One turn sends every row of this set to another row. A few are shown first. Where does it send the rows asked after them?
j812: [ -7,  -1,  -8,  -7,   8,   0,  -5,   5,  15,  18, -35,  30]
j266: [-19,  14,  -6,  14,  -4,  -9,  -4,  11, -17,  27,   5,  26]
j544: [-12,  11,  -8,  16,  -9,  -8,   5,   0, -12,  27,   5,  31]
j707: [-14,  16,  -6,  19, -10, -10,   4,   6, -15,  24,  -1,  31]
j248: [  2,  -1,  -7, -21, -22,   5,  -4,  -2,  10,  25, -29,  27]
j587: [ -2,  -6, -11, -15,   2,  14,  -2,  -1,  12,  22, -16,  23]
j526: [-17,  12, -12,  14,  -2, -11,  -6,   7, -19,  28,   0,  30]
j445: [-18,  11, -14,  11,  -7,  -8,  -4,   6, -17,  27,   6,  26]
j87: [  3,   3,   4, -14, -12,  -1,  -8,   2,   3,  29, -41,  33]
j792: [ 16, -10,  -3, -14,   1,  -5, -13,   8,   9,  28,  -4,  18]
j172: [  7,  -4, -13, -20,  -1, -11,  -7,   8,   6,  30, -35,  18]
j693: [  6,  16,   3,  -5, -19, -12, -10,  33, -15,  18, -28,   9]
j562: [  6,  -4, -16, -27,  -9,  -3,  -2,   8,   9,  26, -17,   9]
j79: [-12,  13,   5,   1,   4,  -3,  -5,  19,   5,  15, -43,  26]
j660: [ -2,  11,  19, -21, -24,  12,   1,  14,   8,  22, -11,  10]
j434: [ 19,  -3,   1, -18,  -7,   6, -10,  13, -11,  32,  -1,   8]
j376: [-14,  17,  -5,  18, -11,  -7,   6,   6, -19,  25,   1,  29]
j13: [  2,  16,  17, -14,   2, -10,  -7,  30,  -5,  29, -30,   9]
j485: [ -1,   4,   0, -24, -27,  12,   0,   4,  13,  21, -14,  15]
j236: [-17,  10, -15,  13,  -4, -10,  -5,   6, -18,  28,   4,  30]
j975: [ -2,  17,  30, -14, -14,   5,  -3,  19,   1,  25, -23,  17]
j305: [  2,  12,  22, -10,  -9,  -1,  -8,  13,   0,  31, -39,  28]
j813: [-13,  14,  -5,  17, -11,  -5,   6,   4, -19,  26,   4,  28]
j428: [-18,  13,  -7,  15,  -3, -11,  -6,  11, -18,  28,   2,  29]
j683: [-20,  13, -10,  12,  -7,  -8,  -4,   9, -17,  27,   8,  24]
j74: [ -3,   1,  -4, -19,  -4,  25,   1,   7,  -1,  23,  -6,  10]
j731: [  5,   7,   4, -12,   5, -13, -10,  18,   0,  30, -41,  19]
j420: [ -8,  15,   8, -15, -10,  23,   3,  23, -11,  19, -14,   5]
j542: [-13,  22,  13,  -5,  -5,   8,   0,  29,  -9,  17, -33,  13]
j980: [  4,   4,  -2, -28, -12,   4,   0,  19,   5,  24,  -7,  -1]
j829: [ 13,   9,   3, -14, -16,   4,  -9,  27, -23,  27, -15,   4]
j743: [  9,  -3,  -3,  -7,  -1, -19, -14,  13,  18,  19, -19,  23]
j491: [-12,  11,  -7,  15,  -9,  -5,   6,   2, -16,  28,   7,  29]
j712: [  1,  14,  15, -21,  -8,  -1,  -2,  30,  -1,  26, -13,   0]
j285: [-15,  14,  -7,  18,  -7, -10,   5,   3, -12,  24,   0,  33]
j508: [  3,  10,  -1,  -2, -11, -23, -13,  27,   7,  14, -31,  19]

j544 goes to j491
j743 goes to j792
j420 goes to j542
Now these:
j266 goes to j428
j87 goes to j248
j712 goes to j13

